One turn moves every row onto another: examples first, then more rows asked:
k_860: |  174 |   34 | -161 |   90 |   24 |   -6 |   89 |  265 |   15 |  244 | -243 |  236 |
k_368: |  152 |   70 | -152 |   92 |   91 |  -26 |   60 |  291 |    4 |  218 | -321 |  243 |
k_354: |  -39 |  143 |   29 |  252 |  275 | -132 | -188 |   57 |   -6 |  -75 | -113 | -119 |
k_652: |  121 |   59 |   99 |  286 |   24 |  -95 | -155 |   99 |  -96 |  256 | -249 |  -83 |
k_281: |  149 |   75 |  105 |  257 |  -55 |  -70 | -192 |   64 |  -70 |  204 | -292 |  -46 |
k_543: | -120 |  -86 |   -5 | -110 |  -90 |  121 |   89 |   77 | -212 | -120 | -148 |   -6 |
k_401: | -106 |  -89 |   50 |  -89 |  -77 |  104 |   95 |   49 | -190 | -152 | -116 |  -49 |
k_854: |  -88 | -114 |   40 | -104 | -105 |  117 |  119 |   65 | -198 | -100 | -142 |  -10 |
k_612: |  -98 |  -99 |   20 | -112 |  -77 |  107 |  130 |   66 | -185 | -143 | -118 |   -9 |
k_871: |   29 |  146 |   35 |  276 |  289 | -110 | -137 |   -4 |  -38 | -110 | -121 |  -98 |
k_186: |   17 |  134 |   15 |  269 |  243 |  -67 | -167 |   -1 |   22 | -134 |  -72 |  -99 |
k_615: | -101 | -105 |   72 | -101 |  -80 |  125 |   63 |   53 | -181 | -112 | -138 |  -52 |
k_990: | -113 | -104 |   29 | -121 |  -75 |  139 |  107 |   79 | -176 | -112 | -138 |  -13 |
k_782: |   26 |   94 | -216 |  131 |  338 |  -13 |  115 |  225 |   56 |  -10 |  -69 |  167 |
k_658: |  162 |   37 | -132 |   82 |    7 |   25 |   75 |  244 |  -11 |  236 | -309 |  268 |
k_879: |   44 |  129 | -192 |  120 |  363 |  -20 |  118 |  169 |   32 | -100 | -113 |  202 |
k_342: |  173 |   55 | -112 |   84 |   81 |  -12 |  105 |  227 |  -57 |  231 | -327 |  266 |
k_295: |  117 |   17 |  124 |  237 |  -53 |  -35 | -191 |   45 |  -68 |  231 | -290 |  -59 |
k_609: |  -86 |  -95 |   61 |  -92 | -113 |  100 |   88 |   47 | -201 | -113 | -141 |  -50 |
k_180: | -125 |  -91 |   16 |  -86 | -104 |  110 |   51 |   53 | -216 | -123 | -150 |  -54 |
k_10: |  123 |   -9 | -123 |   62 |    7 |   59 |   65 |  228 |    2 |  257 | -303 |  271 |
k_246: |   42 |   98 | -235 |  128 |  300 |  -26 |   81 |  197 |   96 |  -87 |  -27 |  152 |
k_188: |   85 |   71 |   99 |  220 |    1 | -112 | -189 |  127 |  -85 |  251 | -326 |  -39 |
k_907: |   22 |  152 |    7 |  290 |  265 | -124 | -189 |   53 |    8 |  -77 | -133 | -118 |
k_177: | -106 | -113 |   58 | -111 |  -99 |  134 |   90 |   72 | -192 |  -91 | -150 |  -33 |
k_428: |  165 |   88 |  114 |  250 |   13 |  -96 | -147 |   58 | -122 |  222 | -329 |  -35 |
k_321: |   38 |  115 | -225 |  101 |  287 |   15 |   90 |  188 |   87 | -110 |  -76 |  206 |
k_299: |  -21 |   92 |   26 |  251 |  247 |  -43 | -167 |  -28 |   34 | -128 |  -60 | -119 |
k_207: | -127 |  -84 |   -3 |  -99 |  -73 |  110 |   69 |   60 | -210 | -155 | -132 |  -31 |
k_802: |   83 |   41 | -133 |   65 |   82 |  -30 |   48 |  304 |  -22 |  257 | -319 |  252 |
k_911: |   44 |  122 |   -1 |  293 |  220 | -108 | -159 |   16 |   27 |  -77 |  -51 | -140 |
k_496: |  176 |   53 |   69 |  256 |  -62 |  -91 | -162 |   95 |  -62 |  250 | -260 |  -53 |
k_42: |  148 |   33 | -126 |  126 |   57 |   -5 |   86 |  273 |  -39 |  305 | -269 |  205 |
k_330: |  -15 |   66 | -211 |   80 |  305 |   52 |   88 |  177 |   92 |  -99 |  -80 |  208 |
k_53: | -122 | -102 |   44 | -112 |  -57 |  130 |   84 |   65 | -171 | -135 | -126 |  -40 |
k_986: |    4 |  117 |   -3 |  301 |  299 | -101 | -126 |   44 |   -3 |  -65 |  -49 | -123 |
k_627: |  -41 |  112 | -209 |   98 |  346 |  -51 |   56 |  228 |   60 |  -70 | -102 |  174 |
k_182: | -114 |  -98 |    3 | -100 | -117 |  117 |   71 |   71 | -223 |  -99 | -160 |  -18 |
k_94: |  151 |   91 |   67 |  239 |    9 | -112 | -177 |  131 |  -69 |  241 | -343 |  -23 |
k_912: |   20 |  130 | -209 |  135 |  350 |  -44 |   52 |  221 |   83 |  -89 | -116 |  149 |

k_990 moves to k_177
k_879 moves to k_342
Where do these go?
k_658 moves to k_281
k_401 moves to k_612
k_911 moves to k_246
k_42 moves to k_652
k_907 moves to k_912
k_543 moves to k_182
k_299 moves to k_330
k_627 moves to k_802

One turn moves every row onto another: examples first, then more rows asked:
k_842: |  151 |  145 |  141 |   59 |  236 | -104 |   36 |   86 |   35 |   -8 |   49 | -156 | -264 |   55 | -211 |  300 |   48 |  -18 |  294 |  101 |   17 |
k_536: |   68 |    4 |  188 |   33 |  337 | -239 |  -37 |   91 |   -1 |  -66 |  258 | -232 | -141 |   -3 |  -77 |  293 |  227 |  -52 |  199 |  146 |    6 |
k_856: |  -83 | -244 |   92 | -103 |  -66 |  173 |  -12 |  -62 |  122 |  147 | -175 |   11 |   -8 |  160 | -231 |  206 |  125 | -116 |  -11 | -187 |  -69 |
k_159: | -246 | -258 |   42 | -125 |  -77 | -270 |  216 |   99 |  257 | -125 |   -5 |  -97 |  -14 |  142 |   76 |  180 |    0 | -119 |  -31 |  -11 |   50 |
k_429: |  -28 | -222 |  264 |  -10 |   83 |  -20 |  -42 |  -26 |  258 |  152 |   36 |   -6 | -107 |  256 |  -56 |  -30 |  154 | -149 |  -34 | -137 | -197 |
k_199: |  132 |   70 |   64 |   64 |   69 | -234 |  -52 |   62 |  -38 |  -63 |   50 | -213 | -175 |  -47 | -136 |  403 |  232 |   71 |  158 |  127 |   26 |
k_151: | -255 | -332 |  -23 | -140 |  -41 |  -75 |  -24 |  -52 |   96 |  -13 |  -30 | -112 |  167 |   80 |  -47 |  334 |  219 |  -98 | -119 | -161 |   35 |
k_654: | -260 | -302 |   49 | -178 |  -86 | -218 |  242 |  112 |  232 | -128 |   -2 |  -81 |   11 |  113 |   -1 |  213 |   -8 | -152 |  -26 |   17 |   76 |
k_561: | -228 | -363 |   -3 | -141 | -118 |  -67 |    3 |  -27 |  120 |  -10 |  -33 |  -92 |  113 |   83 | -105 |  331 |  242 | -104 | -129 | -125 |   31 |
k_311: |  186 |  -43 |   93 |   57 |  267 |  -52 |   51 |  101 |  215 | -269 |   93 |   89 |  190 | -121 | -225 |   23 |  102 | -154 |  -34 |   24 | -139 |
k_886: | -242 | -213 |  225 | -179 |  245 |  -59 |  190 |   33 |  225 |   41 |   84 |  -70 |   22 |  164 |   14 |   -2 |  -83 | -273 |   43 |  -33 |  -67 |
k_388: | -208 | -137 | -122 |  -36 |  402 | -164 |   73 |  -66 |  144 |   77 |  148 |   20 | -322 | -158 | -160 |  312 |  -68 | -106 |  163 |   50 | -108 |
k_245: |  116 |    0 |   16 |   19 |  224 | -118 |  137 |  125 |  234 | -320 |   64 |   88 |  216 | -141 | -243 |  101 |   23 | -155 |  -36 |   42 |  -59 |
k_467: |    9 |   61 |   54 |  -68 |  279 |  -91 |   84 |   76 |  -91 |  -95 |   54 | -236 |  -74 |  -94 | -115 |  406 |   43 |  -51 |  278 |  153 |  102 |
k_38: | -235 | -274 |  242 | -192 |  198 |  -84 |  193 |   59 |  243 |   32 |  137 |  -54 |   -4 |  149 |  -30 |    6 |  -28 | -294 |    0 |    5 |  -73 |
k_132: |  243 |  -54 |   32 |   92 |  186 |   27 |   29 |  101 |  214 | -269 |   -4 |  121 |  148 |  -75 | -274 |   71 |  121 |  -97 |    9 |  -40 | -117 |
k_127: |  -84 | -135 |  -35 |   25 |  308 | -227 |  -71 | -114 |  147 |  172 |  158 |   21 | -363 | -187 | -142 |  221 |   96 |  -49 |   55 |   64 | -253 |
k_859: |  -38 | -150 | -136 |  -12 |  187 |  -50 |  -21 | -104 |   77 |  118 |  -58 |   31 | -374 | -225 | -121 |  287 |   20 |   11 |  153 |   57 | -197 |
k_416: |  135 |  -45 |  -43 |   68 |  151 | -138 |   62 |  109 |  226 | -344 |   61 |   87 |  222 | -107 | -277 |  183 |  141 |  -95 |  -70 |  -18 |  -19 |
k_90: |  -80 | -198 |   47 |  -74 |  -78 |  154 |  -20 |  -72 |  145 |  129 | -223 |   -4 |  -20 |  189 | -166 |  211 |   81 |  -80 |   20 | -218 |  -64 |
k_250: | -131 | -254 | -195 |   44 |  224 | -262 |   30 |    1 |  162 |  -42 |  120 |    8 | -384 | -138 |  -75 |  362 |   70 |   16 |  158 |   60 |  -88 |
k_985: |  159 |  -76 |  -30 |   61 |  200 |   20 |   10 |   80 |  176 | -290 |   13 |   95 |  242 |  -99 | -328 |  195 |  151 |  -97 |  -15 |  -71 |  -47 |
k_314: | -140 | -301 | -175 |  -32 |  303 |  -70 |  -85 | -105 |   18 |   34 |   76 |  -25 | -251 | -251 |  -75 |  384 |  150 |  -10 |  129 |   23 | -131 |
k_678: |   61 |   98 |  129 |    2 |  335 |  -39 | -108 |  -28 | -100 |   75 |  119 | -210 |  -62 |  -46 | -228 |  387 |  213 |  -57 |  186 |   51 |    6 |
k_446: |  -32 | -238 |  278 |  -41 |   34 |   -3 |   17 |    0 |  261 |  159 |   22 |   16 | -140 |  247 | -129 |  -40 |  115 | -187 |  -24 |  -99 | -185 |

k_132 moves to k_416
k_886 moves to k_90
k_38 moves to k_856
Where do these go?
k_536 moves to k_678
k_127 moves to k_314

